A single turn carries every row of the set below to another of its rows. Some are shown first; where does it send the rows asked next?
ruz: [-10.6  -5.1  -8.3 -39.5  -4.7  -1.0   5.6 -29.5   5.7   0.1 -19.8  22.7
  10.8 -18.1 -16.4 -23.3 -30.1 -28.3  -5.6  -7.9  18.0  31.9  10.6 -10.1
  18.7   8.7  -5.3  -7.4  -8.9  20.8 -33.4  15.4 -15.1 -10.4 -17.4 -13.0
 -30.2 -20.3 -14.5  15.7 -10.7]
Sota: [ 16.4   5.3  19.1  21.2   0.2 -24.1  13.8   5.0   7.9 -33.3   8.8  39.0
 -17.3   9.8  20.9  16.5   6.5  24.4  10.8  -2.5 -14.2 -21.5  19.7  14.8
   4.5  14.6  36.7  18.5  -4.8 -12.8  -8.3  22.0  15.4  -7.5  -3.9  -2.5
  17.5 -21.7  -7.3 -15.4  32.1]
Tizim: [ 10.8  20.8  -7.8  -4.3   7.8 -10.8  -4.4   2.6 -42.6  51.7  20.7  16.7
  12.9  -6.5  15.0   1.1  42.4  16.0  -6.8  -4.0 -14.3  -0.5  17.9  -9.4
   9.4 -17.7  18.1   6.6 -15.6  -3.9  36.8  32.2  -3.6  14.1   5.9  -1.1
  23.7  -1.7  13.2 -33.3  -3.3]
Dig: [  1.4  34.9  -2.8  -8.0 -29.5  31.1  10.9 -10.9  29.8   1.6  -8.5 -11.2
  -5.2   1.7   9.9 -18.6  -9.8   7.3  18.9 -21.9 -16.9  -1.4  12.2  -9.5
 -15.5  -2.4  12.2  19.5 -16.4 -11.4  13.1  34.6  12.3  35.8  23.4 -17.2
  36.2  10.7  18.1 -21.9 -25.4]
Nimal: [  2.3  -6.1   2.2 -24.9  -6.3   0.9  12.7 -11.5  -7.2  13.0 -11.1  -6.9
   2.8 -17.2  -4.5 -26.6 -34.6 -53.4 -13.0  -5.2  13.0  14.0   7.3   9.0
  10.5  -4.4  12.5 -19.6 -21.4  16.1 -44.7  10.9  -1.3 -24.0 -10.2  -1.2
 -28.2 -19.4 -13.7  15.0  -8.4]
domi: [ -4.1   2.7 -16.9 -11.8  -5.3  22.5   6.4 -17.1 -19.7 -38.3  15.6  20.9
  13.4  17.9  27.6  -5.2   6.1   9.4 -16.3 -12.6  -1.7  -7.7 -12.7  -6.2
  34.1  45.2  29.5   8.0 -26.8  -7.6  -6.1   0.5 -17.3 -33.2   2.7   0.7
   3.5   2.0 -16.5 -12.4  -4.0]
lag: [ -7.9 -17.3  -0.5 -14.3  16.0 -30.4  21.3 -32.8 -26.6  -6.4  -8.2  -7.1
 -25.3 -15.0 -28.4   7.2  11.2  24.5  27.2  -2.3  -9.5  19.9  13.4   7.9
 -18.7  -5.7  20.1  10.0  -2.8  -0.3 -18.7 -17.0  28.4  -8.0  -9.9 -24.7
   1.5 -19.3 -11.9   9.8  29.4]
mumuv: [ 14.7  22.3   1.9   4.6 -22.4   2.7 -13.7   5.0   6.4   4.0  17.2 -12.6
  20.3  -7.8  27.2  -8.3 -21.4 -21.8  20.1   3.9  18.9 -11.2  -0.8  -0.1
 -18.1 -23.8  -6.4  13.0 -28.8  17.0  46.2 -17.5 -18.1  12.0  -8.3   7.0
 -14.2  15.0  13.6 -39.5 -25.3]
lodug: [ 12.0   2.3 -23.4  -4.9   6.2   5.6  -4.8   7.8 -31.8  54.5  22.7  -2.7
   1.8  -4.0  28.8   8.0  32.9  11.1 -12.4 -30.2 -18.0   1.4  -3.8  -7.3
  22.0 -23.0  11.6  -6.2 -20.9   9.1  41.9  15.3 -10.1  22.8  -5.5  -4.1
   0.6   0.4   7.1 -18.5  10.7]
rogi: [-15.7  -4.4   6.7  -5.4  11.8  -7.9 -32.6  12.0 -26.8  10.9 -12.5  20.1
  -8.3  22.8   3.2 -22.4  19.9 -26.6  -4.6   3.2  -7.7   2.9  19.4   2.8
  -7.5  27.8   3.2   6.8   8.7  26.6 -32.8 -19.1   7.5   9.6  -9.3   1.0
 -15.6  12.1 -45.4 -14.1  16.0]
lofeb: [  9.4  32.9 -10.1   0.5   6.0  12.9  -9.1  -0.9   4.7   5.2   6.5  -4.8
  -1.3  11.5  21.7   1.0 -23.4  -5.7  19.5  -6.3  22.5 -16.3   6.3 -16.8
  -6.6 -41.9   7.1   8.3 -31.7  -5.9  26.7   1.1 -33.3  18.5  -9.0  11.8
  -6.6   1.6   4.4 -50.5 -31.1]
Tusu: [ -8.6  -0.8 -13.6  -4.8  26.0 -14.5 -10.0  13.5 -30.2  -6.9  -2.4  19.7
  -9.0  15.7  13.2   4.0  29.5 -13.9   2.8  -1.8  12.2   9.5  11.8  16.8
 -15.8  33.7  -2.6   6.8  -9.8   9.4 -25.3  -9.6  -1.1  -9.1 -29.1  -0.5
 -29.3   9.6 -55.0 -10.1  15.6]
zorog: [-19.5  -4.8 -23.8 -37.7   2.5  -3.6  16.9 -11.7  16.9   1.3 -14.3   0.7
 -11.1 -33.7 -11.4 -22.7 -25.9 -27.8   0.3   3.9  -7.2  20.9   7.9  15.8
  13.3  16.1   1.9 -18.7  -6.9  -0.9 -41.8   2.4 -11.5 -28.2 -11.3 -11.8
 -12.7 -18.0 -25.7  18.0  -8.1]
gen: [  0.6 -24.3  17.3  -7.3 -11.8  -2.9  14.1  -0.7  11.9  22.6   0.3  -8.8
   1.7  13.7   6.4   6.6  18.7  36.7   9.9  20.2  17.0  25.5 -31.4  -5.4
  24.8  21.1 -20.6  24.3  23.2 -23.9  11.8 -22.0   8.1  16.6  21.0  -6.0
  11.5  15.7  17.9  -2.0 -14.0]
bebi: [ -3.6   6.6  10.3 -10.0 -25.8  14.4   2.3   1.4  22.9  24.0  13.6  -6.1
 -14.0 -15.4  16.7 -26.1 -17.7   2.8  14.5 -28.2 -12.2  -2.7  22.6 -32.1
 -33.7  -8.6   5.6  13.5 -16.4 -17.5  24.5  30.2   7.2  37.7  12.7 -30.9
  23.7 -11.3  13.7  -1.8   6.3]
samas: [ -7.0  32.1   5.7 -18.6  -6.6   9.6  -0.2  -7.9  17.1   4.5   2.3  11.6
 -22.6 -13.6  21.2  -8.0 -17.8   7.2  19.7 -36.7 -18.0 -10.0  25.9 -16.5
 -14.2 -20.9  11.1   8.3 -25.9 -19.7  27.1  31.1  -4.3  39.8  26.1 -17.0
  12.1 -17.9   3.5 -27.8 -21.8]
famoz: [ -4.9   0.1  10.1 -15.2  16.0 -38.2  16.7 -14.5  -7.8  14.1 -16.9   2.2
 -24.5 -17.3 -35.5  -1.1   3.2  20.2  14.1  13.7  -5.0  36.0  13.0  12.6
   5.1 -29.6  29.0  13.5  -8.2  15.7 -16.9 -21.2  25.8  -7.1  -3.6  -8.4
 -13.7 -34.9  -8.7  -9.8  27.4]
Bep: [-12.5   7.7 -12.6   0.1  14.4  -1.7 -28.2   8.8 -26.8  -2.2 -27.1  12.3
 -15.4  10.0   2.6   1.0  18.3 -17.0   6.7  11.9   9.2  14.3  24.7   8.5
 -17.9  37.6  -1.1  -2.4  -3.6  15.4 -41.7 -16.2   5.1  -3.7 -12.7  -6.8
 -22.0  10.3 -42.0  -5.9  18.1]
savop: [ 17.2  36.5  -6.2  20.0 -13.3   8.0   1.8  11.0  10.9   3.8  -8.5 -11.0
  19.4  12.1  29.4   9.3  -3.4  -6.9   7.3   0.8  15.9  -4.1   5.6  18.3
   4.9 -32.8   9.3  12.4 -27.0  10.2  22.4  10.9  -7.5  22.8 -10.1  24.2
  -0.6  18.4  22.6 -42.0 -40.4]
zito: [ -7.5  -1.7   6.3   0.1   1.4 -33.2   4.0 -27.2 -21.5  17.9 -29.7  -9.6
  -9.7 -22.9 -31.5   2.6 -16.2   5.4  27.1  -5.2 -24.5   8.3   2.5  12.0
  -3.3 -18.4  31.8  12.6  10.7  10.8 -17.0 -28.3  34.0  -6.0   6.7 -21.9
  -8.7 -15.1 -12.6   2.9  24.3]
vatam: [ -8.2 -25.4  19.7 -16.1 -11.5  -2.8  -0.2  19.6   0.2   0.4   1.7  -6.8
  26.0  23.9  -4.3   6.9  -9.8  37.4   3.3   1.5  20.8   7.7 -34.4  -6.7
  20.9  17.7 -29.7  30.6  14.7  -4.6  33.8 -15.1  26.8  24.3   9.9 -12.1
   9.6   4.1  -8.4  -2.0   2.6]
sano: [  2.3  -1.9  -1.3 -29.6  -1.9 -13.8  24.1 -31.5  -0.5 -27.3  -8.2  -1.0
   9.7 -28.6   1.6 -20.5 -22.2 -35.5   7.7  -6.8  16.7  17.4  13.1  13.8
   0.3  12.0  -9.2  -7.7 -28.4   6.4 -33.5   7.9  -2.4 -24.0 -25.5 -13.0
 -25.1 -22.2 -18.7  20.2 -14.0]
Zuf: [-30.4  -0.4   1.2 -12.4  18.2 -15.9 -20.3  24.2  -7.2  -4.0 -12.9  18.9
 -18.2  13.6  -0.5   9.0  -1.2 -15.7  -3.8  13.6   0.3   3.2  29.0  26.8
 -19.1  28.6  -4.4  -6.3   6.6  18.9 -37.7 -24.9  -9.2  -6.9 -28.6  -1.0
 -12.8   2.5 -31.1  -7.1   4.4]
Guven: [  7.5   8.2 -27.4  13.0   6.4  24.4  12.7  -2.7 -28.4  41.7   5.3   6.9
   1.4  16.2  10.6  -1.9  26.2  24.3 -11.3 -30.4 -13.2  15.9   6.3  -4.2
  18.0 -19.1   8.2   7.0 -15.8  -1.2  14.7  36.7  -4.1  39.1  11.7   5.3
  16.9  13.8  24.9 -29.1 -12.8]
milam: [-17.2  34.0  16.7   2.4 -45.2  -1.3  38.8  13.1  -3.5   7.2  13.6 -12.2
  24.3  10.7   5.6   3.1  -3.6  35.6 -30.1 -16.8  22.3   6.4 -24.1  20.7
  -2.1  13.6  -7.9  -0.6  -7.5  -3.0  24.8  10.8  11.0  -2.4  10.0   2.3
  12.0  -5.6  27.5  23.3  -5.0]
soved: [ 24.0  39.8  -0.4 -10.6 -19.3  10.0 -19.0   9.3  -9.6   8.6   9.6  -5.7
  38.7   9.7  29.1   0.2 -11.1  -9.6   3.1  19.6  22.0 -10.9  13.3  -3.3
 -23.7 -12.6  15.4  -2.1 -20.0  -2.1  36.1   5.6 -22.7  -0.7  -4.7   7.9
  -4.2   8.8  14.3 -35.5 -32.5]
sof: [-20.6  20.3 -15.8 -19.3 -13.5  27.3  14.3 -16.3   9.7  11.1  12.0 -15.9
  -6.2 -28.0  14.5 -16.3 -21.4  -2.7  29.0 -13.4 -27.2  -0.6  20.7 -17.6
  -9.4  -9.3   8.4  12.2  -5.5 -26.2  18.9  34.4  -0.6  36.2  15.5 -12.7
  27.2  -4.1  26.9 -25.8  -4.2]
bomo: [  4.7  20.5  -9.6  -0.5 -21.6  -7.0  39.3   9.0  -0.6   9.0  -7.2  -4.1
  37.4   1.2  -8.0  -4.2   8.8  22.2  -6.1  -8.9  13.2   0.4 -46.9  -3.0
  13.4  15.8   9.8 -13.4 -12.1  -5.9   9.3  17.8   6.2  -4.9  38.2 -23.9
   9.5 -10.5  38.6  22.7  18.8]
Guz: [-15.4  26.1  10.2  -5.5 -28.2 -24.3  39.9   6.5  12.3   7.1  24.4 -12.7
  34.9  15.5   4.4  -8.9 -10.9  18.8 -18.3 -14.2  19.6   2.5 -49.7  17.0
  22.4   4.3  12.6  -7.7  -2.4  -5.0  19.7   0.5   8.0  -9.3   3.0 -23.7
  -0.8 -14.2  20.8  11.4  16.0]
Kelen: [-20.5  32.5  -0.2 -21.0   4.0  -3.1 -20.6  13.7 -13.1   8.8 -15.1  22.5
  -6.0  26.8  -4.0   9.2   7.1 -11.3  -5.4   0.1   1.8   5.6  15.5  13.9
 -15.7  34.0   0.1  16.8  -6.6  23.9 -29.7 -22.5   2.5  -8.1 -12.9 -13.2
 -23.9  -0.7 -51.7 -25.6  24.5]
nari: [ -5.5 -28.0  -4.9 -31.3   5.5  -7.6   9.1  -9.7  11.1 -16.4 -17.9 -13.9
  -4.5 -30.4  -8.8 -27.5 -35.1 -36.4  -0.5  -3.8  -0.5  30.4   4.7  14.6
   3.6  13.5  10.9 -14.8 -17.3   8.7 -33.6  16.6  -1.2 -22.1 -24.5 -18.1
 -21.4 -17.0 -11.9  -7.1  -1.5]
Dum: [ 19.1 -41.1   8.9  15.1  10.0   0.7  26.8 -26.7 -17.3 -27.7   2.4  24.4
   8.8 -12.7  -2.7   8.2 -43.2   9.5  17.1   6.4  29.0  11.2   8.2  -1.8
  23.0   3.1   4.7  28.1 -26.0 -21.5  -0.6  10.5   2.9 -14.7   5.1   4.4
   4.7 -15.2   6.8 -22.8 -10.9]
Fabev: [-33.6 -13.7 -10.7  -2.6   8.0 -15.2 -25.9   7.2 -15.5  -7.5 -11.9   5.0
   1.8   8.9   4.3  -2.9  11.7 -20.7  -8.9   1.7  -5.4   1.5  14.2  11.7
  -8.4  30.1  -0.5   8.8  -4.2  23.9 -39.4 -13.1 -10.0  -9.0 -42.7  -6.9
 -19.6  13.0 -30.8 -27.4  22.1]
Vebog: [  7.7   3.6 -12.2 -18.0   4.1  -4.4   8.1 -18.9  -8.2  -6.6 -26.3   0.2
  -6.6 -34.0  -8.4 -22.3 -13.5 -40.1   3.5  -0.7   9.0  22.7  16.1   4.0
  12.7  12.4  -7.1 -13.7 -22.0  14.8 -48.7  15.9  -1.0 -26.0 -14.8  -9.7
 -24.8 -20.5 -14.3  21.2  -8.6]
Zus: [  8.8  17.0  -0.8 -20.6 -27.1  12.4  -3.5  -2.7   8.3  20.7  -1.5  -0.5
   7.8 -25.9   3.6 -17.5 -14.4  12.7  17.4  -6.6  -9.7  -5.5  22.6 -37.7
 -23.9 -10.6  10.3  25.9 -11.6 -32.1  28.0  45.1   6.1  12.1  21.5 -15.8
  21.8 -11.0  11.3  -2.7 -26.1]
rap: [ -7.7   4.9  -0.1  -0.1  13.1 -31.0   9.0 -29.1 -33.0  -1.2 -25.6  -8.4
 -24.9 -25.8 -31.2   5.9   7.4   7.1  24.1   6.9  -9.1  22.3  16.1  15.9
  -9.0  -4.5  21.6   1.4  -7.8  16.9 -28.2 -25.2  26.9 -16.2   0.3 -20.8
  -5.4 -17.1   0.4   3.0  21.9]
fugo: [ 18.6   9.4  23.3  -5.8 -21.0  -8.2  22.2  42.6  23.5  -1.3   2.9  21.1
  10.4  10.4   3.8  -5.8  15.9 -24.6  -0.2  16.7  37.5 -12.2 -19.2   3.9
   2.1  28.2 -19.7  -2.2 -17.9  14.1   1.2  44.7   9.7   6.6  24.6  -2.8
  21.7   1.7  18.8  -2.8   4.9]
rul: [ 26.9  11.5  31.5  11.1  -1.9 -13.2  28.4  40.0  21.7  33.0  22.6  12.0
 -12.0  21.5  15.3  -3.6  15.2  -6.9  -8.6   6.4  19.5   6.4 -23.4  17.4
  14.1  24.1 -37.6  22.3   6.3 -15.6 -13.6  20.3  -0.2  -1.3   2.9  -1.5
   4.5  -2.1   9.7 -13.7  -9.5]
nama: [  4.4 -12.3  10.7  11.4   1.0 -12.3   0.9  32.7 -15.0   1.1 -25.9   2.2
  33.6  11.2  -6.4  13.9  22.5  27.3   7.3  16.7  28.4  -3.3 -29.9 -13.1
  17.6  15.7 -25.9  28.0  -8.4   7.0  25.7  -8.4  17.0  18.1  25.7   1.2
  13.9   8.2  16.5  -5.0  -0.7]
Teg: [-13.0 -20.7  -7.9  -5.1   4.6 -31.3  11.5 -12.4 -23.1   1.1 -12.0  -8.1
 -15.2 -24.7 -29.4   3.1  -4.0  18.2   9.8  -8.4 -41.2  17.0  11.7  29.4
 -11.8  -3.3  12.2  12.4  -2.3   8.6 -27.7 -14.4  24.2 -11.6  -3.7 -19.6
 -18.1 -20.5  -8.8 -19.2  37.9]
finuz: [ -3.1  17.8 -25.0 -15.8   0.6  15.6  -0.3 -20.9 -24.3  30.8  22.0  11.6
  -6.0   8.2  26.9   5.5  25.0  19.6  -2.6 -20.9 -16.3 -11.1  18.5 -11.4
  17.7 -35.3   7.3  -9.8 -25.8  -1.7  22.1  11.8 -25.5  35.6  11.6   5.9
   8.7  -4.0   5.7 -40.7   0.6]
dis: [ -4.9  -6.3   4.8  -1.2 -23.7   5.1  13.0   4.3   7.5  19.6 -10.8  -8.1
  19.8   4.6  -1.5  13.7   8.0  34.2   5.6   9.8  35.6   9.0 -29.9  -3.4
  24.4  14.5 -25.9  21.5  16.5  -8.5  41.2  12.5  17.8  17.9  -5.2   5.0
  35.7  20.4  -9.8   4.0  -0.1]
Tiva: [ -4.8  30.8  24.1  -6.3 -31.2 -16.8  33.2  -5.6  20.4  15.2   8.7  -3.5
  16.6   7.4  19.7  12.9   1.7  12.0 -12.7 -17.8   4.9   5.6 -38.1  19.3
  20.2  27.6  -3.8  -2.1  10.7 -10.5  -0.4  -1.7  -6.2  -9.5   8.2 -26.6
  -0.2  -4.0  43.1  19.2 -21.1]
lopo: [  7.1 -10.8  23.6 -10.8 -20.0 -18.3  25.8  40.2  20.3  13.7  39.9  27.8
  -1.4  18.5   0.5 -14.6   6.0 -10.6 -12.1   1.7  27.5  -2.6 -24.7  11.6
  21.2  10.0 -32.7  12.0   4.4  11.0   7.1  45.9  12.9   9.1  -0.6   1.7
   5.3  -3.2  -1.7  -4.8   9.9]
nid: [ -1.0  14.9 -24.2   4.8  29.6  14.4  -1.1  15.3 -39.9  31.2  18.3  -7.3
  -3.0   3.4  22.3   4.4  15.8  14.2   3.3 -15.0 -27.3   4.0  12.9  -5.4
  10.8 -24.3   8.5   4.5  -2.3  -6.7  24.8  21.7 -15.3  37.6 -11.2  11.8
   8.1  -2.3  26.0 -41.1   6.1]
Sopug: [ 31.1  22.9  23.3   7.5  -8.1 -10.1  29.3  34.2  10.2   6.5  23.0  15.0
   0.6  13.5  -5.2 -32.9  10.3   7.5  -7.5   1.7  24.2  16.5 -27.3  20.0
   7.7  17.3 -30.2   3.5   9.6   7.6  32.1  38.8   7.6   7.9  -1.7  11.4
  22.1   2.0   3.2  -7.9  -3.6]
zetu: [-16.5  -6.8  -5.9  -4.5  33.0 -34.1  15.9 -15.2 -27.3  13.2 -12.6  -0.7
 -15.3 -22.4 -38.6  -3.7  -9.4  16.7  13.5   4.8 -24.9  23.2  11.7  26.2
   3.8  -4.9  -1.4   6.4   4.0   6.1 -25.3 -37.8   8.6 -14.2  -7.7 -16.7
   0.1 -21.7  -7.8  -9.2  15.8]
mevo: [ -8.7  37.8  -7.2  -8.2  -7.8  18.0  -9.3  22.4   2.4  -8.4  10.6 -17.0
   7.4  -8.0  39.3   8.2 -20.3 -25.2  14.3   1.0  -2.6 -15.8  12.8   8.2
  -6.6 -17.1   4.9   9.8 -19.0   3.4  27.6  12.3 -19.8  17.8 -14.0  23.4
 -10.5   8.4  22.2 -41.8 -34.3]

zetu goes to Zuf
Guz goes to vatam
Nimal goes to zito
Where do these go?
Tizim goes to soved
Dum goes to Sota
mevo goes to sof
Vebog goes to rap
Kelen goes to ruz
bomo goes to nama
sano goes to lag
gen goes to rul
savop goes to Dig
bebi goes to lodug
finuz goes to lofeb
nari goes to Teg
Sopug goes to milam

